In the data rows, 128 means zero.
Here are some points, one per row:
[119 153 120 111  84 146 112 130 145 155 150 178 145 130 126 101 124 146 126 125 101 168 122 142 139 140 113 137 120 139 140 118 116 160 101 171 157 143 120 144 149 125 123 110 122 208 135 133 156 137 110 104  96 152 139 107 136  80 121 152 140 121  71 112]
[ 83 144 138 145 120 125 134  93 139 136 106  97 159 147 146 138 172  91 136 108 152 168 145 126 143 147 214  68 124 124 152 132 105 123 122 140 115 132 129 143  92 116 110 123 115 121 128 143 150 145 113 129 108 182 126 152 143 138  89 136 165 106 146 132]
[114  95 119 122 144 142 154 151 123  68 133 122 126 172  88 111 129 132 146 130 131 104 114 110  96 133 156 105 109 143 134 139 105 155 117 114 158 138 132 117 113 115 128 138 113  93 151 115 159 135 102  84 174 118 107 107  87  70 167 142 106 107 133  84]
[ 91 109 123 175 127 155  96 129  95 132 117 103 114 120 102 142 155 121 148 130  99 150 104 176 112  91 124 106  88 118 138 110 165 105 130 143  88 104 131 113 142  95 135 171 113 132 144 146 108 114 164 136 112 109 130 111 140  82 128  59 114 131 111 111]
[129  98 116 169 131 137 156 109 119 131 144 154 103  93 145 157  97 127  97 134 145 165  89 131 175 121  96 131 133  92 152 115  87 142 114 149 158 101  98 140 114 122 147 113 103  89 158 148 111 132 129 142 186 129 145 140  97 156 101 134 149 133 122  86]
[148  53 190 150 130 161 161 134 143 116 123 142 175 142 124 115 121 139 120 103 144 138 129 106 123 129 116 111 167 139 178 160 170 112 130 129 129 141 119  91  83 161 162 145 142 160 106 129 136 131 169 123 107  94 153 119 119 106  97 142 128 151 129 148]
[100 158 114 127 122 145 127 131 100 113 158  80 131  81 114 140 136 152 148 110 164 113 133 107 108 106  85 141 121 141  91 130 109 111 136 154  82 151 104 142 109 112 153 104 138 123 120 143 185 121 153  70 123 119 112 139 116 143  95 167 104 105 115 166]
[140  64 111 124 113  96 112 114 114 155  99  87 124 116  97 114 117 140 127 155 128 164 143 140 125 112 153 157 129 107 105 184 103 127 156 104 115 159 156 133 136 146 141 116 130 148  96 161 115 115 108 139 143 136 154 112 138 153 135 155  76 113 121  82]
[114 117 116 133 158 128 160 161 120 124 115 119 149 134 115 149  82 143 137 127 129 135 100  86 101 138 150 147 142  92  86 142 157 119 147 135 168  79 149 133 195 110 133 105 155 138 162 149 115 164 173 128 110 164 120 135 154 113 129 137 154 117 147 145]
[128 188 148 111 120 128 127 138 150 126  96 154  99 133  80 137  79  72 138 140 136 122 179 142 107  97 138 113 164 145 133 149 140 113  94 157 123 139 139 154 128 117 102 133 172 119 173 133 106 125 156 139 172 129 163 106  85 129  94 132 113 156 121 137]
[110 131  92 171 137 120 145 108 137 109 189 157 152 126 134 121 135 143 133 142 114  87 173 184 109 160 129 158 171 106 137 138 131  98 117 164 116 134 160  87 132 103  97 158 142 150 101 139 121 134 133 103 137 144 104 134 131 164 160 129 138 148 158 101]
[ 83 173 165 135 135 115 166 127  85 133 133 137 118 167 145 121 133 131 112 132 127 118 125 100 132 153 101 149 101 148 111 119 108 106 136 104 116 169 122 108 129 157 130 111 185 103 114 132 119 160 140 156 108 124 139 163 142 119 120  91 116 142 108  54]
[116 122 112 120 182 122 115 139 150 144 166 121  88 166 115 154 167 101 116 127 176 135 103 137 181 124 126 165  96 149 102 150 116 153 148 127 136 134 134 123 122 132 144 154 142 194 130 117 103 157 130 136 122 110 128 132  71 120 139 122 131 124 149 162]
[142 149 183 134 108 115  92 138 143 120 156 125 131 132 165 148 105 167 147 171 117 136 137 128 132 105 137 120 147 130 118 127 157 163 198 135 100 117 110  81 135 140 100 124 113 158 145 104 173 152 125 149 192 122 135 156 143 122 119 118 139 103 150 120]
[136 151  98 132 127 137 106 152 161 134 133 106 171 155 126 116  95 149 116 147 162 110 119 119 124 170 130  93 134 120 122 105  99 114  83 134 113 137  97 119 148 130 150 183  97 139 142 122  91 130 128 178 122 111 131 147 159 136 121 129  78  71 128 143]
[163 163 126 134 128 125  95 161 124  97 106 152 109 139 146 130 167 131 170 107 153 106 132  85 129 132 133 119 105  87 131 144 154 130 115 143  82 118 130 126 160 145 131 131  94 117  79 152 102 136 145 140 124 117 148  96 114 143 159 178 184 136 107  91]
[150 135 121 143 164 135  74  84 170 158 125 139 120 155 116 125 104 141 126  77 104 134 134 113 151 153 143 126 123  81  84 120 124 143  98 121 123 127 129  91 116 106 117  83 149 108 115 114 161  75 137 108 122 102 149 141 130 109 127 102 118 145 138 131]
[156 113  99 113 111  96 151 167 174 130 130 103  96 116 122  66 113 116 150 162 144 123 123 141 163 136 129 123 112 118 175  62 107 157 142 110  85 131 136 124 127 167 139 113 156 121 150 147 135 119 147 104  96 154 104 119 132 115  96 106 147 164 158 137]
[142 135 126 159 127  80 145 148 133 123 165 144 125 120 156 128 144 132 127 187 108 135 143 130 168 146 153 147 100 161 111 155 208 142  95 105 151 127 112 191 133 106 153 134 131  71  96 133 129 119  99 109 136 112 134 129 144 115  93 134 102 138 117 153]
[149 163 137 121 157 146 161 137 106 123 103  95 145 147 112 136 113 146 105  96  86 123 165 119 117 138 106 125 110 108 156 116 141 170 158 128  87 108 172 166  99  97 165 130 125 170 132 112  85 133  75 119 142 113 122 158 131 142 133 126 129 152 114 132]
[153 132 160 109 122 105 128  82 130  95 129 127 131 107 131 127 135 135 117 103  94 151 113 145 122 142 141 162 165 109  97 115 132 137 126 152  99 154 146 140 126 158 142 130 137  87 176 130  90 164 115 129 102  84  70  94 112 111 136 122 134  90 136 144]
[148  93 163 113 136 128 115 130  90  78 148 135  88 121 142 158 118 144 121 129 157 112 173 175 121 130 116 117 107  93 152 160  89 134 120 144 147  97 128 150 142 164 118 127 150 100 128 110 152  94 115 153  82 177 149 155 131 114 160 111 113 118  94 170]
[115 114 119  91 172 133 113  96 118 135 114 130 164 123 117 118 119 134 123 140 153 131 119 134 110 103 105 181 135 142 140 130 167 125  92  84  78  91  85 165 117 120 104 140 121 134 141  94 156 116 129 166 104 146 101 129 122 120 118 158 155 133 149  85]
[123 158 139  98  99 105 120 136  98 145 130 141 158 143  97 152 182 148 148 126 139 140  66 151 139 107 159 124 157 144 157 116 120 136 101 118 143  98 159 106 142 155 170  94 135 114 151  90 131 114 145 121 135 109 124 139 145 186 158 141  92 162 143 136]
[136 110  93 117 119 129 138  75 130 130 129 194 110 127 108 134 107 110 137 115 138 129 131 127 106 127  99  83  81 171 138 156 132  98 171 151 126 161 140 133 179 123 147 103 120 125 116  91 124 102 121 147 134 108  87 140 156 135 101 130 147 105 165 131]
[159 108 131 133 153  87 133 180 128 192 125 155 125  84 165 140 140 135 110  78 108 111 113 134 100  80 141  69 109 120 129 119 123 108  94 114 125 152 110 125 124 126  98 138 153 155 141 145 139 147  91 110 141 137  95 136 127 134 139 130 127 132 131 125]
[121 119 147 152 120 134 110 114 142 117 118 121 120 118 162 121 108 117 123  90 111 104  77 130  98 155 139 159 141 159 110 113 104 122 144 147 133 145 135 190 132 133 150 138  87 126  81  88 139 144 130 155 171 195 148  89 131 130 147  97  95 189 136 152]
[ 88 114 116 100 151 149 106 157 152 118  97 130 180 116 128 131 147 106 123 144  89 126 171 124 156  89 103 124 145 130 132  97 151 147 159 137 163 157  95  79 146 123 146  99 126  81  88 130 110 124 130 154 109 169  88 129  80 149 152 107 111 116  96 142]
[145 149  85 113 104 134 107 122 129  96  75 134  98 115 137  95 140 189  97 145 163 132 111 124 117 107 139 128 130 122 127 139 139 110 149 125 179 156 117 103  75  72 128 155 147 120 136 123 131 146 112 135 114 117 144 136 151 132 136 111 164 160 120 147]
[166 163 126 150 134 146 134 103  95 139 132 127 150  87 125 115 152  60 151 149 135 122 110 153 115 127  91 118 144 106 111  91 129 118 138  92 179 119 138 119 119 158 115 132 139 118  92 118 117 134  82 123 136 141 191 123 134  82 133 161 124 108 169 151]
[108 111 144 132 127 138 163 102 171 172 132 102  98 136 116 132 144 109 106 133 110  92 155 148 109 142 114 128 109 130 120  99 133 141 155  82 152 138 140 130 150 130 123 148  89  97 180 134 176 148 152 138 119 101 155 103 148 176 151 175 150 137  81 142]
[125 135 152  91 102 126 102 151  86 125 142 138 148 114 139 100 117 104 103 107 155 145 150 127 131 176 143 141 119 129 104 117 118 105 170  97 175  77 130 135 129 136  84 162  90 135 127 156 119  84 135 119 139 104  88 128  97 140  98 124 102 163 116 122]
[128 122 131 107 119 115 147 114 129 139 108  97 125 130 152 115 126 109 104 165 119 132 113 103 139 126  78  91 173 179 119 162  90 128  75 130 111  81 167 114 143 107 108 108 109 134  83 165 149 118 116 125 138  97 114 128 139 119 156  92 166 124 120 147]
[103 116 109  97 107 164 137 149 143 123 113 122  90 127 173 132 106 108 136 119  92 135 131 109 126  95 164 187 116 130 164 110 123  89 109 124 131 130 127 136 113 145  93 115 104 139  99  99 103 128 149  74 124  89 157 167 157 148 143 117 129  70 141 132]
[150 122 110 146  89 130 142 119 106 148 141 111 113 141 115 160 149 150 155 125  97  86 135  77 157 143 118 125 151 168 125 140 130 137 139 114 139 132  83 128  80 127  95 115 134 154 168 134  81  81 122 133 102 164 125  80 138 151 127 108 141 107 139 126]
Along one direction, these points spread out more than along any other. Take the direction at right angles to it along which they spread out most. Then take the direction at right angles to both along which they spread out most. Go by this last direction. How far along it is each point below, from 0 to 99? 50 is the average, and the first point above lies past it. One standard deviation of the points above along it is 16.
[123 158 139  98  99 105 120 136  98 145 130 141 158 143  97 152 182 148 148 126 139 140  66 151 139 107 159 124 157 144 157 116 120 136 101 118 143  98 159 106 142 155 170  94 135 114 151  90 131 114 145 121 135 109 124 139 145 186 158 141  92 162 143 136] 36
[ 83 173 165 135 135 115 166 127  85 133 133 137 118 167 145 121 133 131 112 132 127 118 125 100 132 153 101 149 101 148 111 119 108 106 136 104 116 169 122 108 129 157 130 111 185 103 114 132 119 160 140 156 108 124 139 163 142 119 120  91 116 142 108  54] 38
[145 149  85 113 104 134 107 122 129  96  75 134  98 115 137  95 140 189  97 145 163 132 111 124 117 107 139 128 130 122 127 139 139 110 149 125 179 156 117 103  75  72 128 155 147 120 136 123 131 146 112 135 114 117 144 136 151 132 136 111 164 160 120 147] 56
[110 131  92 171 137 120 145 108 137 109 189 157 152 126 134 121 135 143 133 142 114  87 173 184 109 160 129 158 171 106 137 138 131  98 117 164 116 134 160  87 132 103  97 158 142 150 101 139 121 134 133 103 137 144 104 134 131 164 160 129 138 148 158 101] 83
[114  95 119 122 144 142 154 151 123  68 133 122 126 172  88 111 129 132 146 130 131 104 114 110  96 133 156 105 109 143 134 139 105 155 117 114 158 138 132 117 113 115 128 138 113  93 151 115 159 135 102  84 174 118 107 107  87  70 167 142 106 107 133  84] 39
[148  53 190 150 130 161 161 134 143 116 123 142 175 142 124 115 121 139 120 103 144 138 129 106 123 129 116 111 167 139 178 160 170 112 130 129 129 141 119  91  83 161 162 145 142 160 106 129 136 131 169 123 107  94 153 119 119 106  97 142 128 151 129 148] 47
[142 149 183 134 108 115  92 138 143 120 156 125 131 132 165 148 105 167 147 171 117 136 137 128 132 105 137 120 147 130 118 127 157 163 198 135 100 117 110  81 135 140 100 124 113 158 145 104 173 152 125 149 192 122 135 156 143 122 119 118 139 103 150 120] 62
[140  64 111 124 113  96 112 114 114 155  99  87 124 116  97 114 117 140 127 155 128 164 143 140 125 112 153 157 129 107 105 184 103 127 156 104 115 159 156 133 136 146 141 116 130 148  96 161 115 115 108 139 143 136 154 112 138 153 135 155  76 113 121  82] 52
[149 163 137 121 157 146 161 137 106 123 103  95 145 147 112 136 113 146 105  96  86 123 165 119 117 138 106 125 110 108 156 116 141 170 158 128  87 108 172 166  99  97 165 130 125 170 132 112  85 133  75 119 142 113 122 158 131 142 133 126 129 152 114 132] 50
[ 91 109 123 175 127 155  96 129  95 132 117 103 114 120 102 142 155 121 148 130  99 150 104 176 112  91 124 106  88 118 138 110 165 105 130 143  88 104 131 113 142  95 135 171 113 132 144 146 108 114 164 136 112 109 130 111 140  82 128  59 114 131 111 111] 55
[116 122 112 120 182 122 115 139 150 144 166 121  88 166 115 154 167 101 116 127 176 135 103 137 181 124 126 165  96 149 102 150 116 153 148 127 136 134 134 123 122 132 144 154 142 194 130 117 103 157 130 136 122 110 128 132  71 120 139 122 131 124 149 162] 26
[115 114 119  91 172 133 113  96 118 135 114 130 164 123 117 118 119 134 123 140 153 131 119 134 110 103 105 181 135 142 140 130 167 125  92  84  78  91  85 165 117 120 104 140 121 134 141  94 156 116 129 166 104 146 101 129 122 120 118 158 155 133 149  85] 45
[136 151  98 132 127 137 106 152 161 134 133 106 171 155 126 116  95 149 116 147 162 110 119 119 124 170 130  93 134 120 122 105  99 114  83 134 113 137  97 119 148 130 150 183  97 139 142 122  91 130 128 178 122 111 131 147 159 136 121 129  78  71 128 143] 58
